In the data rows, the value 128 means zero.
Some points:
tensor([121, 134, 255, 101, 102, 122, 109, 127, 184, 137, 108, 140, 119,  93, 200, 148, 195, 115,
        162, 136, 116, 137, 172, 230])
tensor([100, 147, 104, 114, 104, 126, 133, 142, 124, 122, 112, 116, 138,  94, 129, 119, 106, 103,
        116, 121, 123, 105, 114, 113])
tensor([ 80, 130, 150, 102, 115, 130, 142, 123, 191, 197, 148,  98, 103, 107, 225, 152, 167, 144,
        106, 113, 135, 205, 118, 104])
tensor([108, 124,  94, 113, 121, 123, 104, 141,  89, 129, 106, 111,  92, 150,  91, 133, 110, 197,
        131, 152, 134, 145, 130, 117])
tensor([ 99, 108,  95, 104, 118, 122, 213, 140,  97,  90, 130, 117,  98,  92, 220, 130, 116,  97,
        115, 137, 104, 181, 170, 158])
tensor([118, 165, 131, 121, 144, 121, 110, 125, 105, 177, 177,  99, 115, 142, 122,  87,  98,  95,
        111, 136, 143, 129, 143, 132])
tensor([207, 116, 109, 113, 144,  91, 116, 108, 112, 106, 127, 108, 234, 203, 116,  58, 103, 128,
        129, 141, 102, 101, 102, 165])
tensor([ 97, 122, 117, 103, 121, 165,  98, 184, 139, 107, 153, 127, 123, 110, 255, 162, 231, 102,
        239, 145, 122, 189, 255, 142])
tensor([251,  82, 121, 122, 204, 144, 125, 105, 137, 100, 124, 127, 255,  89, 106, 200,  97,  68,
         88, 123,  95, 102,  97, 144])
tensor([165, 245,  94, 110, 138, 157, 101, 154, 104, 117, 176, 134, 122,  99, 106, 105, 109, 186,
        203, 130, 106, 121, 127, 148])
tensor([145, 117, 219, 130, 165, 107, 138, 121, 140, 113, 114,  92, 112, 255,  91, 255, 102,  60,
        121, 138, 127, 115, 103, 255])
tensor([ 98,  67, 119, 125, 114, 139, 164,  97, 101, 123,  92, 228,  77, 118, 129, 126, 102, 127,
         85, 134, 111, 154, 147,  88])
tensor([125, 180, 146, 113, 136, 108, 103,  85, 103, 121, 106, 203, 107,  93, 187, 101, 104, 132,
         95, 119, 125, 148, 129, 120])
tensor([ 92, 132, 120, 108, 131, 132, 121, 148, 123, 137, 104, 139, 108, 112, 123, 111, 101, 152,
        135, 138, 130, 118, 119, 101])
tensor([108, 100, 123, 123, 110, 138, 167, 119, 125, 255, 117, 105, 100, 105, 123,  96, 138, 100,
        255, 151, 139, 182, 103, 103])
tensor([124, 123, 106, 108, 164, 123, 105, 113,  85, 101, 121, 158, 255, 183,  95, 106,  98,  95,
        100, 120, 141,  97, 120,  85])
tensor([159, 113,  97, 128, 129, 109,  97, 148,  82, 108, 188, 132, 115, 146, 101, 129,  99,  94,
        144, 159, 134, 112,  98, 124])
tensor([126, 114, 109, 107, 123, 138, 105, 134, 124,  94, 123,  76, 185, 104,  81,  98,  90, 121,
        134, 145, 142, 147, 100,  93])
tensor([100,  92,  89, 118, 133, 133, 118, 148, 115, 145, 100, 102, 125,  94, 135, 103, 114, 109,
         99, 178, 121, 120, 128, 141])
tensor([112, 119, 129,  70, 103, 157, 119, 135, 125, 100, 139, 119, 106, 168, 134, 134, 122, 104,
        143, 127, 127, 155,  95, 106])
tensor([105,  92, 151,  90, 118, 142, 139, 151, 112, 221, 125,  97,  98, 124, 147, 118, 169, 111,
        127,  94, 114,  77, 173,  93])
tensor([112, 122,  98, 146, 118, 158, 141, 109, 124, 105, 142, 114,  92, 110, 110, 100, 255, 109,
        169, 112, 155, 117, 104,  97])
tensor([113, 136,  78, 116, 116, 134, 144, 130,  97, 154,  96, 139, 100, 115, 170, 105, 112, 106,
        104,  89, 153, 165, 118, 107])
tensor([101, 128, 103, 106, 112, 100, 126, 130, 112, 148, 105, 121, 116,  98, 145, 100, 112, 113,
         98, 115, 131, 143, 169, 103])
tensor([195,  90, 115, 141, 132, 115,  97, 134,  91, 105, 161, 115, 155, 187, 118, 159, 102, 223,
        110, 157, 108,  98, 105,  92])
tensor([112, 154, 102, 102, 120, 204, 115, 124, 103, 110, 118, 100, 117, 103, 124,  94, 109, 131,
        106, 122, 151, 132, 117, 112])
tensor([110, 141, 112, 116, 145, 110, 108, 147, 122, 111,  95, 120,  95, 129, 105,  88,  98, 146,
        144, 156, 120, 131, 104,  83])
tensor([237, 162,  79,  77, 109, 151, 102, 158, 176,  93, 147, 124, 132, 104, 103, 141, 124, 158,
        140, 101, 140, 106, 109, 145])
tensor([102, 107, 115, 130, 136, 154, 123,  81, 152,  85, 173, 119, 177,  94, 108, 148, 156, 255,
        168,  89, 154, 116,  96, 239])
tensor([112,  78, 187, 139, 102, 119, 106, 187, 221, 104, 128, 255, 107, 144, 101, 101, 107,  97,
        111, 169,  90, 128, 176, 253])
tensor([118, 110, 115,  85, 134, 107, 122, 125, 125, 100, 121, 141,  93, 144,  93, 194, 114, 145,
        121, 101, 102, 151, 107, 133])
tensor([119, 171, 165, 105, 126, 179, 142, 112, 118, 255, 114, 108, 106, 113, 141, 120, 152, 165,
        113,  90, 143, 199, 127, 109])
tensor([128,  89, 115, 255, 169, 161,  96, 107, 139,  86, 107, 138, 117, 124, 109, 106, 101,  83,
         95,  86, 124, 101,  98, 119])
tensor([255,  97,  90, 103, 110, 106, 110, 113, 170, 112, 137, 100, 136, 108, 108, 255, 125, 148,
        109, 102, 124,  99,  95, 119])
tensor([ 86,  90, 118, 194, 125,  83,  97,  78, 179,  71, 133, 101, 108,  83, 102, 111, 121, 115,
        134,  77, 148, 100, 106, 116])
tensor([105, 100, 255, 102, 125, 109, 195, 135,  99, 118, 122, 113, 102, 116,  98, 142, 136, 127,
        124, 113, 125, 131, 143, 128])
tensor([106, 141, 106, 105, 168,  99, 127, 103, 117, 121, 105, 124,  89, 164, 117, 114, 107, 125,
        101, 178, 108,  77, 140, 114])
tensor([100, 166, 138,  90, 146,  91, 126, 164, 158, 129, 141, 117, 140, 140, 157,  91,  96, 120,
        130, 130, 122, 131,  84, 116])
tensor([255, 157, 145, 101, 153, 154, 121, 115, 255, 139, 159, 158, 164, 115, 113, 203, 107, 255,
        129, 118, 183, 132, 116, 116])
tensor([106, 103, 131, 183, 110,  95, 255,  92, 108, 120, 103,  97,  94, 103, 121,  99,  88, 107,
         86, 190, 103, 128, 247,  94])
tensor([ 89, 233,  95, 245, 109, 222, 101, 138, 128,  87, 156, 222, 149,  93, 111, 125, 151, 147,
        173, 100, 138, 113, 126, 104])
tensor([108,  97, 163, 255, 126,  84, 128, 163, 115,  92, 141,  82,  97, 112, 123, 115, 200, 175,
        144, 113, 126, 135, 111, 154])
tensor([109, 142, 112,  95, 137,  94, 140, 143, 128, 110, 126, 150, 100, 122, 167,  95, 100,  88,
        102, 120, 131,  71, 104, 108])
tensor([103, 225, 100, 108, 104, 186, 102, 149, 102, 117, 105, 122, 139,  90, 137, 104,  98, 102,
        111, 118, 155, 113, 123,  95])
tensor([141, 138,  90, 163, 136, 120, 115, 158, 108,  96, 114, 141, 255, 255, 114,  94, 104, 106,
        109, 162, 113, 112, 112,  73])
tensor([ 82, 156, 108, 144, 116,  90, 108, 133, 115, 255, 136, 137, 117, 102,  93, 167, 137, 115,
         95, 147, 136, 122, 146, 109])
tensor([101, 140, 154, 115, 139,  78, 152, 108,  94,  86, 116, 126,  72, 119,  96, 116, 101,  95,
         99, 166, 130, 165, 175, 105])
tensor([108,  87, 127,  98, 112, 119, 129, 107, 112, 134, 110, 166,  90, 160, 152, 109,  99,  90,
         95, 118, 141, 139, 145, 141])
tensor([ 92,  88, 115, 255, 104,  91, 128, 114, 149, 117, 132,  75, 138, 155,  88, 109, 170,  93,
        157,  89, 138, 106, 101,  99])
tensor([119, 130, 107, 109, 118, 159, 114,  93, 140, 123, 166, 113, 160, 136, 121,  90,  95, 108,
        114, 137, 115, 100, 104, 118])
There is one direction along which these points spread out most. Take the direction at right angles to it along which they spread out most. Then take the direction at right angles to both along which they spread out most. Go by this last direction. Where along it does each point below lie, from 0 to 99? 50 is the average, and the first point above lies past it. One standard deviation of the points above along it is 16.
tensor([ 99, 108,  95, 104, 118, 122, 213, 140,  97,  90, 130, 117,  98,  92, 220, 130, 116,  97,
        115, 137, 104, 181, 170, 158]) 62
tensor([105, 100, 255, 102, 125, 109, 195, 135,  99, 118, 122, 113, 102, 116,  98, 142, 136, 127,
        124, 113, 125, 131, 143, 128]) 74
tensor([ 86,  90, 118, 194, 125,  83,  97,  78, 179,  71, 133, 101, 108,  83, 102, 111, 121, 115,
        134,  77, 148, 100, 106, 116]) 52
tensor([108,  87, 127,  98, 112, 119, 129, 107, 112, 134, 110, 166,  90, 160, 152, 109,  99,  90,
         95, 118, 141, 139, 145, 141]) 66
tensor([112, 119, 129,  70, 103, 157, 119, 135, 125, 100, 139, 119, 106, 168, 134, 134, 122, 104,
        143, 127, 127, 155,  95, 106]) 50
tensor([102, 107, 115, 130, 136, 154, 123,  81, 152,  85, 173, 119, 177,  94, 108, 148, 156, 255,
        168,  89, 154, 116,  96, 239]) 39
tensor([ 97, 122, 117, 103, 121, 165,  98, 184, 139, 107, 153, 127, 123, 110, 255, 162, 231, 102,
        239, 145, 122, 189, 255, 142]) 43
tensor([255,  97,  90, 103, 110, 106, 110, 113, 170, 112, 137, 100, 136, 108, 108, 255, 125, 148,
        109, 102, 124,  99,  95, 119]) 54
tensor([165, 245,  94, 110, 138, 157, 101, 154, 104, 117, 176, 134, 122,  99, 106, 105, 109, 186,
        203, 130, 106, 121, 127, 148]) 17
tensor([100, 166, 138,  90, 146,  91, 126, 164, 158, 129, 141, 117, 140, 140, 157,  91,  96, 120,
        130, 130, 122, 131,  84, 116]) 47
